Here is a table of points, one per row:
ndarray[0.9 0.4 1.3 -1.2 -0.6 -0.2 -0.5 -0.2 0.4 0.3 0.5 0.8 0.7 -0.3 -0.9 -1.8 -1.3 2.8 0.9 0.6 0.2 -0.9 1.1 -2.3]
ndarray[-2.1 1.3 -1.5 -0.1 -1.0 0.3 -0.6 1.1 -1.1 -1.0 -0.8 -0.8 -0.3 -1.7 0.5 0.2 1.6 0.8 -0.9 1.1 0.0 0.3 0.4 1.2]
ndarray[-0.1 1.9 0.9 -1.2 -0.7 -0.4 -0.5 0.1 -1.1 0.2 0.4 0.2 -0.9 -0.4 1.0 0.3 -0.7 -0.5 1.2 0.9 -0.8 0.4 0.1 1.5]
ndarray[-0.8 -0.4 -0.6 -0.3 -1.0 -1.3 -1.6 0.1 -1.0 0.4 -0.2 -0.6 -0.9 -1.3 -0.3 -2.2 -1.6 0.0 1.5 0.2 0.0 -0.2 -0.2 0.0]
ndarray[1.4 -0.3 1.5 -0.4 0.1 0.3 0.0 -0.4 -1.7 -2.1 -1.1 0.4 0.6 -0.9 -0.2 -1.0 -1.4 -1.7 1.0 -0.5 -0.4 0.3 0.5 0.0]
ndarray[-0.4 -0.8 0.3 -1.1 0.3 -1.2 0.6 -0.3 -0.8 0.5 -0.4 0.7 0.3 1.1 -1.2 -2.3 -1.9 -2.3 -1.0 -0.7 1.8 0.3 1.4 0.3]
ndarray[1.0 1.2 0.9 -0.4 0.3 -0.5 -0.8 -0.4 1.2 0.3 -0.8 0.6 0.0 -1.2 1.0 -1.0 1.0 -0.2 1.8 -1.4 0.4 -0.8 -0.2 -0.4]
ndarray[0.6 0.0 -2.1 1.4 -0.9 0.1 -0.2 1.5 -0.5 -1.0 -0.8 -1.5 2.2 -0.1 0.3 -0.2 -0.1 2.8 0.3 -0.7 0.1 0.9 -0.7 -0.6]
ndarray[0.3 0.7 -0.5 -0.2 -1.5 0.1 1.8 0.5 1.0 0.2 -1.4 0.9 -0.8 0.0 -0.5 -1.6 0.4 -0.8 0.6 0.1 1.3 -0.6 0.3 0.4]
ndarray[-0.9 -0.7 0.1 -0.1 -0.9 0.4 -1.0 1.1 -0.6 -1.4 -1.3 -2.4 -0.5 0.0 0.7 -1.5 -0.9 3.0 0.5 1.1 -1.6 0.5 -3.4 1.4]
ndarray[-0.8 -0.1 1.0 -0.3 0.2 0.8 0.4 -1.6 0.5 0.2 -0.7 0.5 0.1 0.9 1.1 0.2 -0.7 0.0 0.6 0.4 1.1 -1.4 -0.6 -2.9]
ndarray[0.4 2.1 -1.2 0.2 -0.2 1.3 -0.6 1.5 0.6 -0.1 0.4 -1.1 0.9 1.5 -0.8 0.0 0.7 0.3 0.8 -1.5 0.0 0.1 0.5 -1.0]
ndarray[0.7 -0.9 -0.6 -1.5 -0.4 1.7 0.3 -0.5 2.6 -0.7 3.3 2.9 -0.2 0.3 -0.1 1.3 0.5 1.8 -2.5 -0.4 0.6 -0.5 0.1 -0.1]
ndarray[0.0 -0.4 -0.9 -0.2 -0.9 -0.1 -0.4 -0.9 -0.1 -0.1 0.8 -1.0 0.1 -1.5 1.0 -0.5 1.1 -0.8 0.9 0.5 -1.1 -0.3 1.6 1.0]
ndarray[-0.4 -0.3 -0.1 1.2 -0.1 -0.7 -1.0 0.3 -0.2 -0.9 -0.5 -0.9 0.9 0.8 -0.3 -1.0 -3.7 0.4 3.8 -1.0 0.8 0.9 0.3 -0.1]
ndarray[-1.3 0.2 1.3 -0.1 -0.5 -0.8 1.2 -1.8 0.6 0.7 -0.6 -1.6 0.5 -0.1 -0.7 -1.2 -2.4 -0.6 -1.3 -1.2 0.1 -0.4 -0.7 0.7]
ndarray[-0.5 -0.9 0.9 0.9 -0.3 0.4 -0.6 1.1 -0.3 -1.2 0.4 0.6 -1.4 -0.7 -0.1 0.3 -0.5 -1.5 -0.1 -0.4 -0.3 -1.5 2.7 -0.9]
ndarray[-0.7 -0.8 0.9 0.0 1.9 1.4 1.2 0.3 0.0 1.1 1.5 0.5 1.4 0.9 0.0 1.7 1.1 -1.0 2.0 0.9 1.7 1.0 -0.4 -1.2]
ndarray[0.7 0.6 -0.6 0.7 0.1 -1.3 0.1 -0.2 -1.5 -0.5 0.5 0.8 0.2 -0.2 -0.3 -1.0 -0.3 0.3 -0.1 -1.5 -1.6 -1.1 -1.3 0.7]
ndarray[0.2 1.4 0.9 -1.2 -0.5 0.6 0.2 -0.3 1.2 1.6 -0.4 1.1 -0.3 0.3 0.4 -1.0 1.4 1.1 1.4 -1.7 -0.3 -1.2 -0.3 0.4]
ndarray[0.1 -0.7 1.5 -0.3 1.4 1.0 -0.7 -0.2 0.9 0.0 -0.4 1.5 0.3 2.3 -0.3 1.3 3.7 0.6 -0.2 1.2 1.4 0.6 0.8 1.1]
ndarray[-0.2 1.0 -0.5 -1.2 -1.5 1.7 -0.8 -0.5 -0.3 1.5 -0.4 0.5 -0.4 0.5 -0.4 0.9 2.0 -1.7 -1.2 -0.5 -0.9 -1.2 0.8 0.7]
ndarray[-0.1 -1.2 -0.5 2.2 1.2 -0.5 -1.3 -1.5 -0.5 -1.2 -0.8 -0.8 0.4 0.6 1.0 1.4 0.3 -1.8 -1.7 0.1 0.9 0.2 -0.6 -0.7]
ndarray[-1.2 0.3 1.0 -0.6 -1.2 -0.1 -0.8 0.9 0.9 0.5 0.3 0.0 -0.7 -2.3 1.1 -0.2 1.2 -1.8 0.3 0.3 -0.5 1.0 -0.6 -0.2]
ndarray[-0.3 0.2 0.6 1.3 0.8 -0.6 -0.3 1.6 -1.5 0.9 0.4 -3.2 -1.8 0.4 0.0 0.6 -2.2 -1.7 0.0 -0.1 -0.8 0.6 -1.4 0.5]
ndarray[-1.0 1.3 0.7 1.8 -1.7 0.3 -0.6 0.1 -1.6 0.7 1.4 -1.4 -1.1 -1.6 0.7 0.4 0.0 0.1 -2.9 -0.7 -1.7 1.6 0.4 1.3]
ndarray[0.8 -1.5 -0.4 0.1 0.1 -2.9 0.4 0.8 -1.7 0.4 -0.2 -0.3 -0.2 0.1 0.2 -1.1 -0.2 -1.1 -1.1 -0.3 -0.3 0.6 -0.7 0.5]
ndarray[0.9 -0.7 -0.7 0.4 0.0 1.4 -1.0 -0.3 0.8 0.1 0.6 -1.8 -0.7 -1.0 -0.6 0.2 2.1 3.9 -2.6 1.7 -1.8 2.4 0.0 -0.1]
ndarray[0.5 -0.3 0.1 0.8 0.7 -1.6 1.5 0.3 1.6 -0.1 0.0 2.2 1.4 2.0 -0.3 -1.9 -0.7 -1.2 2.6 -1.3 1.1 0.2 0.4 0.3]
ndarray[1.4 0.8 0.0 0.8 -0.4 -0.1 -0.9 1.9 -1.1 -0.2 0.2 -2.7 1.1 -1.0 -0.7 -0.1 -1.4 0.8 -1.4 -0.7 -1.2 0.7 -2.0 0.5]
ndarray[-0.5 -1.0 -0.4 1.7 0.7 0.6 -1.1 1.1 1.1 -0.5 -0.6 0.9 1.6 1.6 1.2 1.5 1.3 -0.5 -1.0 1.3 -1.2 0.6 -2.1 -1.4]
ndarray[1.2 -0.6 1.3 0.4 1.2 -1.2 0.7 -0.7 1.1 -0.2 1.0 -0.8 0.6 0.2 -0.7 -2.3 -0.9 0.6 3.2 -0.6 1.0 -0.4 0.2 0.8]
ndarray[0.8 1.1 0.0 2.4 0.1 -1.7 -0.5 -0.8 -0.9 -0.1 -0.3 -2.3 1.8 0.5 0.1 0.0 1.0 1.3 -1.2 -1.0 -1.7 0.2 0.6 0.4]
ndarray[-1.1 -0.8 -1.6 -0.9 -1.5 1.3 0.2 -1.1 0.6 2.5 -0.3 2.7 -1.4 -0.3 0.6 1.9 1.7 0.5 -0.2 0.3 -1.0 1.3 0.5 -0.1]
ndarray[1.9 0.9 -0.5 0.1 0.2 -1.3 -0.8 0.4 0.5 -0.8 1.0 -1.3 0.2 0.8 0.7 0.3 0.4 -0.5 1.4 0.8 -2.1 -0.2 1.1 1.2]
ndarray[2.3 -1.1 -0.2 -1.7 -0.5 0.9 0.2 1.9 0.5 0.9 1.0 1.0 0.6 -1.3 -0.6 1.0 2.6 3.4 -2.0 1.3 1.3 0.6 -0.6 -1.3]
ndarray[-1.1 -0.3 0.0 -1.8 0.1 -1.1 0.1 1.0 0.5 -0.1 -0.4 0.4 -1.6 -1.1 -0.2 2.1 3.1 0.9 0.6 -2.4 0.4 -1.0 0.6 0.2]
ndarray[-0.3 -0.8 -0.9 1.1 1.7 -0.3 0.3 1.1 -1.8 0.8 -0.3 -0.2 0.0 -1.7 -1.1 0.5 -2.0 0.4 -1.4 0.6 -1.5 0.5 0.2 0.9]
ndarray[1.1 -1.4 1.1 0.7 0.3 -1.4 1.7 -0.5 -1.0 1.7 1.0 -1.1 0.2 0.8 -0.6 -0.2 -0.6 -0.6 1.1 0.1 0.5 -0.1 -0.3 -0.3]
ndarray[0.5 -0.6 0.7 -0.4 1.5 -1.8 0.0 0.7 -1.2 1.7 0.3 -1.4 -0.9 1.4 -0.2 -0.2 -2.9 1.2 -2.9 0.9 1.8 -0.3 -0.7 0.2]
ndarray[-0.7 -0.4 -0.4 -1.5 0.8 1.8 0.3 -0.1 1.6 -0.1 -1.3 0.1 0.7 1.9 0.9 3.4 -0.4 -2.0 -0.1 0.1 0.4 -0.4 2.1 -1.2]
ndarray[0.0 0.4 0.1 1.0 -0.6 -0.3 -0.2 1.4 -0.9 1.0 0.5 0.0 0.7 -0.5 -0.8 0.1 -1.8 0.1 0.4 1.3 -0.3 0.2 1.3 1.6]
ndarray[0.5 0.2 2.0 -1.1 0.6 -1.6 0.3 -0.7 0.3 -2.6 1.0 0.1 0.9 0.2 -1.4 -0.5 0.6 2.2 -1.2 0.5 -1.0 0.6 -0.6 -0.8]
ndarray[-1.2 0.1 -2.2 0.7 2.8 1.7 0.5 1.1 -1.3 -1.0 0.3 -0.9 0.2 0.1 1.0 -0.1 1.1 -0.3 -0.7 0.0 -1.1 1.1 0.5 -1.1]
ndarray[-1.3 0.6 0.1 0.2 -0.1 1.5 0.2 -2.6 -0.7 -0.5 -0.3 0.7 0.0 -1.3 0.6 1.8 0.7 -1.7 -0.9 0.4 0.0 -0.7 -0.9 -1.1]
ndarray[-0.2 -0.3 0.7 0.0 -1.0 0.3 1.2 0.0 -0.5 1.7 0.4 2.0 0.2 -0.3 0.3 -2.6 0.2 -1.3 1.3 0.1 -0.1 -0.6 2.3 1.8]
Along one direction, these points spread out more than along any other. Take the direction at right angles to it along which they spread out most. Go by this last direction. How far along it is each point below, from 0 to 99? The average is 50, and the first point in the table lies past the average. One standard deviation of the points above along it is 16.
ndarray[1.0 0.2 -0.7 -1.2 1.8 0.1 0.8 -1.3 1.5 0.2 -0.5 1.3 2.2 2.1 -0.6 -0.2 -0.6 -0.5 3.8 -0.4 0.6 -2.0 -0.4 0.3] 86
ndarray[0.7 0.8 1.0 0.5 -0.4 -0.3 0.0 -0.6 -2.4 -0.3 -0.4 -0.3 -0.8 1.0 -0.6 -0.9 -1.0 0.3 0.5 -1.3 0.5 -0.3 -1.0 0.4] 51
ndarray[0.4 -0.4 -0.5 -0.4 0.9 -0.5 2.5 -1.7 1.5 0.2 0.1 2.2 0.7 1.4 0.2 0.6 0.4 1.1 1.6 -0.8 0.7 -0.1 1.9 -0.8] 79
ndarray[-1.2 -0.3 -0.7 -0.8 0.1 2.0 0.0 -1.8 1.1 1.2 0.1 1.8 -0.2 -0.4 0.2 3.0 0.2 -0.1 0.7 0.3 0.8 -0.4 0.8 0.0] 66
ndarray[-1.7 0.5 -2.1 0.7 0.2 0.2 0.5 -0.8 0.0 -0.5 -0.5 -0.7 -1.5 1.6 0.4 1.9 3.2 -1.3 -1.1 2.6 0.8 0.6 -0.3 -2.2] 46
ndarray[0.0 1.1 -1.9 0.0 -0.5 0.7 -0.5 -2.2 0.9 -0.9 -0.2 -0.5 -1.4 -0.9 -0.8 2.1 -0.4 -2.2 0.2 1.9 0.3 0.6 -0.9 -1.7] 51
ndarray[0.0 -0.6 -1.4 -0.1 -1.0 1.4 -1.2 -1.2 -0.7 0.0 0.3 0.7 -1.5 -0.3 -0.4 0.9 0.2 -0.3 -0.9 0.1 -0.8 -0.3 -0.9 0.0] 43
ndarray[0.3 1.2 -0.5 -0.5 -0.6 -0.7 1.0 -0.2 1.4 -1.5 -1.4 0.5 -0.2 -1.7 0.4 -0.9 0.3 -0.1 0.6 0.7 0.6 0.6 -0.3 2.6] 54
ndarray[-0.4 0.1 0.2 0.9 -0.2 -0.6 1.6 0.4 -0.4 -1.2 -0.3 0.6 0.1 -0.4 0.8 -1.2 -1.5 -0.8 0.1 -1.6 0.5 -1.0 -1.9 0.5] 56
ndarray[-2.8 -1.2 1.3 0.3 -1.1 0.8 -1.1 -0.1 1.0 0.3 0.4 -0.1 -0.7 -1.2 0.6 1.9 2.3 0.5 -1.6 -0.1 -0.6 -0.2 0.9 -1.5] 44
ndarray[0.9 0.0 1.7 0.3 0.3 0.7 0.0 2.0 -0.5 -0.5 -0.8 -0.3 -1.5 0.6 0.4 -0.4 -3.4 -1.4 -1.0 -0.4 0.2 0.3 -0.5 0.8] 49
ndarray[1.8 -0.3 0.2 -0.1 0.9 -0.5 -0.9 0.9 -0.8 -1.3 0.1 2.2 -0.8 -0.6 -0.4 -1.4 -1.6 2.2 0.2 -1.0 1.9 -0.4 0.0 0.5] 55
ndarray[0.4 0.6 -0.4 -0.5 2.5 -0.6 1.2 -0.2 3.0 0.6 -0.8 -0.3 1.1 0.5 -0.3 -2.5 -1.2 -1.3 0.2 1.6 0.3 -2.0 1.1 -0.4] 72
ndarray[-0.2 -1.0 0.2 -1.0 -1.7 0.4 -0.7 0.4 -0.6 -0.1 0.9 -1.1 -0.2 -0.3 -0.7 1.1 1.6 0.7 -2.7 0.2 0.4 0.6 -1.0 -0.2] 31
